In the rows, 128 means zero.
One turn moves each row of this set onto another row. After a few examples, where does it send each row asked below?
k_739: [118 129 133 163  97 123 127 127  94  89 149 139 112 130 134 129 159 118
 102  99 137 127 144 122 153 117 146 151 143  98 124 143 166 147 158 135
 133 131 121 163 107 138 134 143 139 125  88]
k_954: [135 109 107 150  92 145 106 143 107 125 173 132 135 110 141 116 146 139
 106  89 140 129 105 140 152  93 141 165 164 134 163 100 195 171 153 111
 139 119 137 173  99 133 138 142 120 129  95]
k_327: [116 122 143 163 103 143 126 108 126 120 157 114 181 125 136 137 121 134
 109 116 145 144 121 118 157  96 125 120 111 105 112 107 169 137 169 124
 131 145 126 159 120 159 129 134 124 147 105]
k_220: [128 148 116 151  85 140 129 161 129 140 144 139 106 117 143 121 127 128
  95 103 154 141 117 123 123 112 122 135 163 119 122 112 145 124 157 121
 124 123 106 163 106 120 160 118 114 118 139]
k_907: [117 156 147 143 121 156 111 128 139  94 154 134 134 107 117 130 140 142
  85 121 142 122 125  98 147  63 143 171 147 146 157  80 176 144 185 122
 155 133 121 150 126 133 110 144 159 139 108]
k_578: [130 126 125 150 113 136 102 157 116 139 165 152 142  93 138 125 139 159
 111  86 111 143 121 130 137  82 138 162 152 105 143 101 144 120 167 120
 151 159 133 140  95 121 141 112 123 138 148]
k_844: [117 141 140 144  98 147 156 142 132 123 132 146 122 109 149  93 106 142
 108 109 142 132 104 110 109  94  97 154 137 103 139 119 150 150 158 102
 144 149 129 161  95  85 124 134 130 107  75]
k_153: [126 123 127 141 109 171 128 144 131 111 102 131 141  96 127 139 131 175
 115 113 154 134 121 119 142  91 116 177 158 107 106  96 168 144 152 131
 129 113 127 150 120  98 127 128 134 107 110]
k_913: [123 122 104 164 104 137 139 114 134  98 145 134 125 104 129 133 112 130
  92 113 154 127 118  95 162 118 147 148 120 109 156 118 158 161 169 150
 133 132 145 127 107 165 134 128 121 100  97]
k_977: [117 117 131 139 103 136 131 129 138 114 136 120 124 129 150 108  93 165
  79 114 127 139 123 118 138  86 128 176 135 111 208 124 171 146 169 125
 139 176 127 142 111 146 130 135 133 135 104]
k_601: [131 141 122 151 120 144 151 155 111 128 132 141 109  96 128 142 114 136
 107 106 114 121 122 154 101  96 121 152 120 124 170 117 184 139 163 123
 109 162 131 156 119 110 143 137 143 142 115]
k_245: [115 145 125 159 107 118 121 154 162 118 183 145 125 102 138 106 120 147
 109 122  99 121 126 144 133  97 129 150 163 123 128 115 156 146 154 104
 142 157 114 175 116 140 127 143 117 125 104]
k_429: [123 116 104 150 116 119 138 154 132  99 178 111 165 128 120 111  95 166
 131 132 119 132 121 121 142  69 157 157 126 113 130 109 168 137 175 141
 136 126 137 169 107 137 131 139 132 122 118]
k_744: [115 113 134 140 105 155 127 140 143 109 133 131 124 139 119 127 102 142
 110 112 165 152 123 129 106 100 124 148 153 129 192  98 162 138 180 137
 130 120 124 149 119 100 119 117 140 105 112]
k_44: [119 128 122 154  99 159 130 145 136 108 119 140 125 124 131 133 132 139
 179 119 140 138 121 117 152  95 137 128 148 113 139 107 167 138 189 133
 119 131 117 147 112 147 130 138 128 152 110]
k_933: [124 139 134 133 109 122 126 123 117 121 106 113 155 115 158 100 114 119
 129 124 133 138 121 113 148  95 123 140 113 107 168 130 168 154 174 125
 114 129 124 138 118 109 131 130 151 156 111]
k_101: [119 143 119 130 107 161 147 112 151 106 142 144 147 104 129 118 128 130
  92 120 147 128  96 110 123 106 119 155 149 117 133 123 170 159 157 133
  91 119 112 116 127 126 138 127 121 151 126]
k_702: [113 124 130 136 102 159 126 132 107 115 170 123 138 124 139 120 142 129
 117 108 143 133 123 115 109  89 126 166 143 115 120  38 175 140 168 139
 128 142 135 166 113 142 124 140 133 120 108]
k_468: [120 127 124 146 103 122 132 126 110 116 156 115 147 121 126 121 138 160
  85 103 106 103 113 122 164  98 125 164 128 114 146 118 168 146 216 129
 135  90 125 162 116 107 130 147 143 146 105]
k_686: [102 141 132 160  97 142 153 129 150 141 160 154 120 113 132 108 128 154
 114  98 148 184 114 103 152 106 122 167 134 121 126 111 149 139 177 134
 170 132 152 157 111 118 135 136 113 111 110]
k_872: [121 153 145 145 114 103 145 132 101  87 151 146 130 111 119 130 132 138
 121 123 105 119 120  98 132  64 111 159 153 128 140 107 164 143 154 124
 127 156  98 157  84 137 135 143 131 134 114]
k_638: [119 134 132 139 104 143 137 122 163 112 154 112 129 114 123 107 163 127
  87 112 125 134 121 114 128 103 111 213 128 115 162 117 169 146 206 126
 135 131 123 146 117 125 129 135 118 110 107]
k_944: [126 101 140 166 109 137 132 145 139 109 145 150 157 132 162 119 123 164
 132  95 133 135 146  86 138 102 118 130 123 126 162 123 167 141 178 132
 147 146 155 167  88  98 141 130 128 120 125]
k_548: [124 124 127 127 130 143 132 123 118 104 148 153 157 100 140 147  94 158
 102 111 153 150  95 124 133 105 116 160 102 120 149 138 147 130 151 124
 126 127 127 154 101 104 142 103 126 124 124]
k_974: [128 127 121 123 109 145 120 136 123 108 146 129 126 125 158 128 126 183
 105 100 156 139 109 116 142  74 139 183 143 150 158 111 134 151 181 129
 159 148 162 170 133 100 140 125 133 135  92]
k_62: [114 112 132 168  79 116 159 123 139 112 155 155 138  98 130 103 124 152
  93 102 137 135  94 140 134  99 120 176 153 116 146 117 170 184 168 104
 145 140 139 150  95 148 140 109 112 156 111]
k_880: [130 137 112 116  97 151 153 147 141 119 141 115 143 106 153 135 145 150
  95 120 131 103 126 103 134  64 121 163 146 109 141 119 160 131 178 136
 135 161 155 165 108 122 118 150 174 147  99]

k_944 turns into k_153
k_220 turns into k_933
Where do these go?
k_913 turns into k_638
k_578 turns into k_44
k_548 turns into k_744
k_739 turns into k_468
k_872 turns into k_429
k_245 turns into k_327
k_977 turns into k_686

One turn moves each row of this set onto another row. After a few examples, where does it send each row asked below?
k_18: [126 144 143 118  99 107 135 155 166 120 162 131]
k_544: [144 156 142 140  97 104 159 115 120 122 149 132]
k_761: [131 170 148 124  99 132 159 129 116 136 115 111]
k_112: [127 157 146 129  91 103 135 133  98 107 136 124]
k_821: [151 136 126 134 113 112 164 145 140 102 156 147]
k_455: [130 176 149 122 110 128 152 192 111 115 135 125]
k_366: [114 178 137 123  97 127 141 145 132 101 162 128]
k_962: [107 167 143 126  92 126 141 166 160 127 131 151]
k_651: [165 139 146 143 131 109 150 147 145 123 133 150]
k_433: [153 168 145 127 108 103 143 159 141 126  87 127]
k_240: [174 150 134 118 118 111 150 143 142 104 146 128]
k_308: [156 139 142 140  89 115 140 144 168 120 123 135]
k_452: [148 138 139 130  95  92 121 152 155 106 121 138]
k_226: [149 163 167 123 101 119 165 192 141 116 121 128]
k_693: [128 140 136 126 113 111 136 156 173 121 105 131]
k_219: [ 96 159 148 125 105 136 167 154 127 110 142 134]
k_968: [151 150 126 142  96 107 140 136 128 137 117 103]
k_152: [145 157 136 148 123 103 152 180 122 100 112 148]
k_975: [112 175 136 134 127 125 146 174 118 130 110 137]
k_882: [126 151 117 135 128 121 146 138 164 134 131 138]
k_367: [115 164 152 111 113 111 135 182 119 117 109 143]
k_395: [140 158 159 160 123 100 148 154 129 126 156 146]
k_868: [142 159 154 125  97 126 178 137 133 122 158 116]
k_639: [ 98 167 158 126 101 129 141 161 124 128 146 116]
k_360: [131 185 133  98  99 123 128 163 141 115 139 120]
k_430: [133 129 137 130  97 119 169 147 134 116  95 124]
k_318: [125 155 146 121  92 107 156 171 126 133  95 111]
k_687: [133 163 147 146  98  96 130 166 135 143 101 129]
k_95: [145 155 159 121 134 111 165 162 116  93 140 136]
k_143: [130 168 134 138 119 117 170 138 116 119 157 110]

k_240 turns into k_452
k_962 turns into k_761
k_360 turns into k_112
Where do these go?
k_821 turns into k_308
k_544 turns into k_651

